128 stands for zero in the data rows.
How far apart are the two rows of each pair, measured in a hidden way? 0 means very close, and 30 very far. Two or three weighted sums of its numbers give each row a place; it is the straight-line distance between the places.
[114, 112, 119, 95, 95, 58, 206, 60, 132, 186]
[117, 111, 117, 100, 96, 64, 196, 62, 134, 197] 13
[131, 128, 117, 166, 136, 127, 147, 115, 136, 142]
[122, 102, 140, 120, 113, 102, 147, 134, 141, 82] 29
[137, 123, 135, 163, 141, 123, 147, 133, 150, 108]
[122, 88, 131, 109, 114, 93, 151, 91, 134, 117] 14
[111, 58, 133, 45, 92, 61, 157, 49, 130, 126]
[129, 134, 108, 153, 134, 131, 151, 106, 137, 167] 9
[132, 136, 99, 156, 139, 136, 149, 99, 132, 172]
[122, 100, 131, 129, 121, 107, 148, 100, 136, 117] 13
[129, 117, 130, 164, 134, 123, 143, 125, 147, 124]
[118, 80, 159, 88, 106, 77, 141, 123, 147, 66] 14
[122, 97, 146, 122, 117, 98, 141, 125, 150, 87]
[128, 152, 134, 103, 120, 123, 122, 141, 108, 141] 11
[123, 160, 130, 88, 117, 132, 121, 147, 106, 148]
[124, 153, 132, 135, 114, 102, 165, 146, 128, 131] 19
[127, 145, 122, 148, 123, 120, 159, 148, 142, 126]
[127, 114, 123, 148, 131, 116, 146, 126, 147, 97] 15
[119, 120, 159, 134, 116, 92, 158, 170, 153, 43]
[121, 88, 165, 92, 110, 77, 146, 132, 149, 56] 1
[128, 148, 151, 161, 116, 102, 167, 207, 158, 38]
[125, 107, 164, 115, 116, 84, 154, 154, 151, 51] 19
[116, 90, 151, 100, 115, 91, 145, 129, 149, 63]
[126, 108, 125, 137, 123, 109, 146, 125, 145, 90] 5
[118, 94, 145, 107, 114, 96, 146, 129, 148, 70]
[128, 136, 98, 144, 131, 131, 153, 88, 125, 200] 24
[134, 109, 110, 138, 139, 142, 118, 75, 119, 191]
[131, 50, 118, 130, 166, 191, 29, 66, 116, 114] 12
[133, 52, 114, 131, 171, 197, 32, 72, 121, 114]
[132, 51, 122, 131, 169, 196, 32, 63, 118, 111] 16
[131, 52, 120, 132, 168, 198, 31, 69, 123, 112]
[131, 104, 104, 135, 139, 158, 104, 78, 115, 172] 4
[125, 129, 109, 130, 121, 115, 161, 72, 120, 204]
[136, 109, 102, 218, 151, 145, 153, 110, 162, 133] 23
[146, 105, 100, 255, 181, 174, 126, 120, 176, 120]
[124, 107, 115, 144, 115, 85, 185, 76, 148, 170] 10
[150, 107, 93, 255, 196, 203, 116, 137, 188, 100]
[122, 109, 110, 144, 116, 93, 187, 82, 150, 161] 18
[148, 108, 91, 255, 189, 200, 122, 134, 176, 102]
[131, 121, 110, 180, 131, 116, 169, 99, 151, 155] 26
[125, 123, 106, 165, 126, 111, 182, 97, 152, 162]
[140, 131, 99, 216, 147, 148, 153, 123, 154, 143] 10
[154, 142, 88, 255, 201, 217, 110, 162, 175, 117]
[113, 111, 114, 89, 85, 58, 212, 65, 133, 187] 12
[133, 138, 88, 144, 131, 132, 152, 82, 124, 205]
[129, 144, 132, 127, 124, 130, 125, 139, 121, 139] 19
[123, 163, 131, 84, 116, 132, 119, 153, 105, 146]
[128, 165, 141, 76, 122, 142, 85, 158, 92, 144] 8
[124, 152, 129, 106, 118, 131, 128, 150, 109, 140]
[135, 140, 115, 148, 135, 134, 137, 136, 135, 127] 19
[133, 127, 124, 171, 137, 127, 138, 134, 148, 124]
[129, 115, 134, 152, 131, 114, 142, 129, 151, 108] 4
[114, 103, 153, 110, 113, 87, 153, 151, 152, 53]
[121, 113, 156, 127, 117, 87, 150, 161, 155, 57] 9
[125, 136, 153, 147, 114, 101, 162, 192, 156, 42]
[120, 126, 155, 143, 118, 94, 158, 177, 156, 41] 16
[134, 119, 139, 157, 136, 119, 145, 131, 151, 108]
[121, 93, 148, 116, 115, 91, 140, 123, 148, 82] 13
[133, 120, 117, 157, 134, 124, 145, 130, 150, 104]
[134, 135, 104, 148, 129, 127, 149, 83, 122, 206] 15
[117, 116, 109, 105, 100, 78, 191, 70, 134, 194]
[114, 109, 119, 91, 87, 52, 210, 57, 132, 184] 17
[117, 109, 122, 97, 94, 57, 201, 59, 133, 194]
[130, 102, 110, 181, 130, 115, 168, 89, 154, 145] 13
[127, 108, 108, 161, 128, 106, 178, 89, 156, 154]
[119, 118, 106, 109, 106, 89, 187, 74, 129, 197] 10
[131, 133, 113, 164, 133, 134, 149, 124, 139, 142]
[126, 171, 121, 117, 107, 95, 173, 152, 130, 143] 12
[126, 175, 123, 113, 107, 95, 174, 154, 126, 146]
[118, 90, 142, 102, 112, 91, 147, 123, 147, 68] 13
[126, 145, 157, 168, 121, 97, 162, 203, 163, 43]
[116, 86, 160, 91, 106, 79, 147, 125, 145, 55] 14
[118, 115, 152, 127, 116, 95, 156, 166, 157, 47]
[118, 87, 157, 95, 105, 80, 146, 130, 149, 63] 2
[119, 101, 140, 120, 119, 102, 146, 135, 151, 79]
[130, 148, 119, 127, 128, 133, 130, 137, 124, 137] 16
[126, 151, 131, 108, 122, 129, 124, 141, 110, 136]
[116, 83, 158, 93, 109, 80, 143, 123, 146, 69] 17
[120, 112, 156, 124, 114, 87, 153, 158, 151, 47]
[126, 145, 154, 163, 123, 100, 164, 199, 161, 35] 4
[131, 110, 133, 154, 131, 117, 139, 130, 148, 107]
[131, 131, 112, 153, 133, 126, 143, 96, 130, 183] 21
[131, 136, 97, 143, 126, 133, 152, 91, 121, 196]
[118, 101, 137, 119, 121, 106, 144, 131, 150, 79] 17
[118, 99, 152, 100, 103, 87, 151, 145, 142, 54]
[116, 96, 153, 102, 110, 87, 150, 142, 151, 52] 8
[123, 137, 150, 152, 121, 101, 163, 194, 162, 40]
[122, 110, 157, 127, 114, 86, 151, 163, 155, 55] 4
[126, 136, 157, 156, 119, 96, 157, 191, 160, 47]
[125, 145, 154, 167, 119, 98, 165, 202, 162, 38] 1
[125, 109, 136, 144, 127, 111, 143, 130, 146, 103]
[123, 164, 136, 118, 107, 96, 170, 150, 125, 139] 14
[122, 159, 128, 129, 118, 106, 166, 155, 134, 133]
[118, 86, 131, 98, 105, 91, 153, 89, 134, 120] 11
[131, 118, 125, 161, 134, 121, 145, 122, 144, 114]
[128, 139, 121, 160, 124, 124, 150, 144, 139, 123] 18
[124, 164, 129, 124, 107, 105, 171, 155, 123, 137]
[120, 89, 142, 100, 112, 88, 148, 124, 144, 68] 7
[125, 122, 156, 139, 115, 91, 154, 174, 156, 50]
[119, 107, 152, 114, 112, 92, 154, 158, 154, 49] 11
[133, 120, 116, 161, 134, 127, 145, 130, 148, 106]
[132, 133, 129, 153, 134, 129, 134, 136, 138, 132] 3
[133, 125, 122, 174, 138, 130, 138, 131, 149, 123]
[132, 129, 124, 172, 139, 131, 146, 132, 143, 113] 11
[132, 165, 126, 87, 120, 133, 110, 147, 99, 148]
[139, 228, 144, 90, 131, 167, 82, 202, 73, 163] 10
[134, 217, 139, 87, 129, 167, 79, 198, 69, 158]
[126, 166, 132, 80, 110, 138, 108, 156, 95, 147] 19
[128, 164, 141, 77, 121, 142, 93, 155, 88, 138]
[134, 161, 143, 85, 118, 123, 119, 145, 100, 149] 9
[130, 169, 129, 81, 120, 141, 102, 155, 94, 143]
[134, 213, 129, 85, 130, 174, 78, 194, 79, 159] 6
[135, 201, 151, 77, 129, 160, 74, 188, 80, 151]
[136, 242, 133, 100, 128, 173, 86, 213, 69, 173] 6
[134, 186, 131, 73, 129, 166, 70, 178, 78, 140]
[137, 231, 125, 93, 129, 172, 83, 205, 74, 167] 5
[131, 199, 136, 75, 120, 167, 76, 194, 75, 145]
[125, 168, 134, 78, 117, 139, 104, 161, 93, 143] 10
[130, 148, 134, 114, 122, 127, 123, 140, 117, 145]
[129, 136, 98, 143, 123, 132, 153, 88, 118, 204] 16
[133, 124, 125, 172, 139, 129, 143, 128, 146, 128]
[130, 133, 120, 158, 133, 131, 142, 140, 137, 122] 10
[133, 136, 112, 169, 142, 132, 141, 133, 145, 121]
[123, 103, 134, 136, 124, 108, 144, 108, 142, 124] 11
[119, 88, 135, 107, 113, 88, 146, 89, 140, 129]
[127, 117, 126, 151, 132, 121, 148, 136, 150, 100] 7
[121, 109, 158, 122, 114, 85, 155, 158, 148, 46]
[123, 141, 156, 159, 119, 100, 164, 195, 157, 38] 2
[123, 109, 139, 139, 123, 111, 143, 126, 144, 93]
[129, 131, 108, 158, 134, 134, 150, 113, 137, 160] 15
[133, 69, 115, 135, 159, 176, 58, 66, 120, 146]
[134, 114, 97, 142, 142, 148, 116, 74, 120, 182] 15
[119, 110, 126, 91, 92, 51, 210, 59, 136, 187]
[148, 134, 109, 248, 172, 169, 139, 132, 163, 138] 11
[124, 114, 114, 149, 117, 97, 185, 84, 143, 161]
[123, 116, 109, 151, 119, 102, 185, 91, 150, 164] 12
[145, 132, 101, 255, 174, 177, 131, 135, 162, 129]
[118, 104, 121, 112, 99, 61, 199, 64, 142, 182] 7
[116, 106, 117, 122, 102, 70, 195, 67, 142, 179]
[127, 128, 94, 122, 116, 105, 175, 70, 126, 205] 11
[134, 137, 92, 147, 133, 132, 150, 86, 123, 196]
[128, 131, 117, 166, 136, 133, 149, 142, 148, 118] 24
[133, 132, 133, 166, 139, 124, 148, 135, 143, 119]
[133, 156, 142, 102, 121, 126, 121, 143, 112, 142] 7
[130, 167, 141, 70, 122, 147, 86, 161, 85, 135]
[132, 222, 138, 88, 126, 167, 80, 198, 71, 161] 7
[135, 224, 139, 92, 126, 166, 79, 202, 77, 171]
[129, 177, 140, 65, 122, 166, 65, 177, 80, 134] 16
[134, 245, 125, 96, 121, 179, 89, 218, 69, 174]
[134, 229, 131, 91, 130, 175, 83, 209, 77, 167] 7
[130, 176, 140, 65, 126, 167, 66, 178, 85, 134]
[137, 225, 126, 93, 130, 172, 81, 199, 78, 164] 18
[136, 184, 133, 72, 128, 167, 70, 178, 80, 140]
[137, 226, 138, 93, 127, 168, 80, 204, 73, 173] 8
[132, 199, 132, 78, 132, 169, 72, 184, 78, 147]
[141, 243, 141, 97, 129, 171, 90, 211, 73, 170] 12
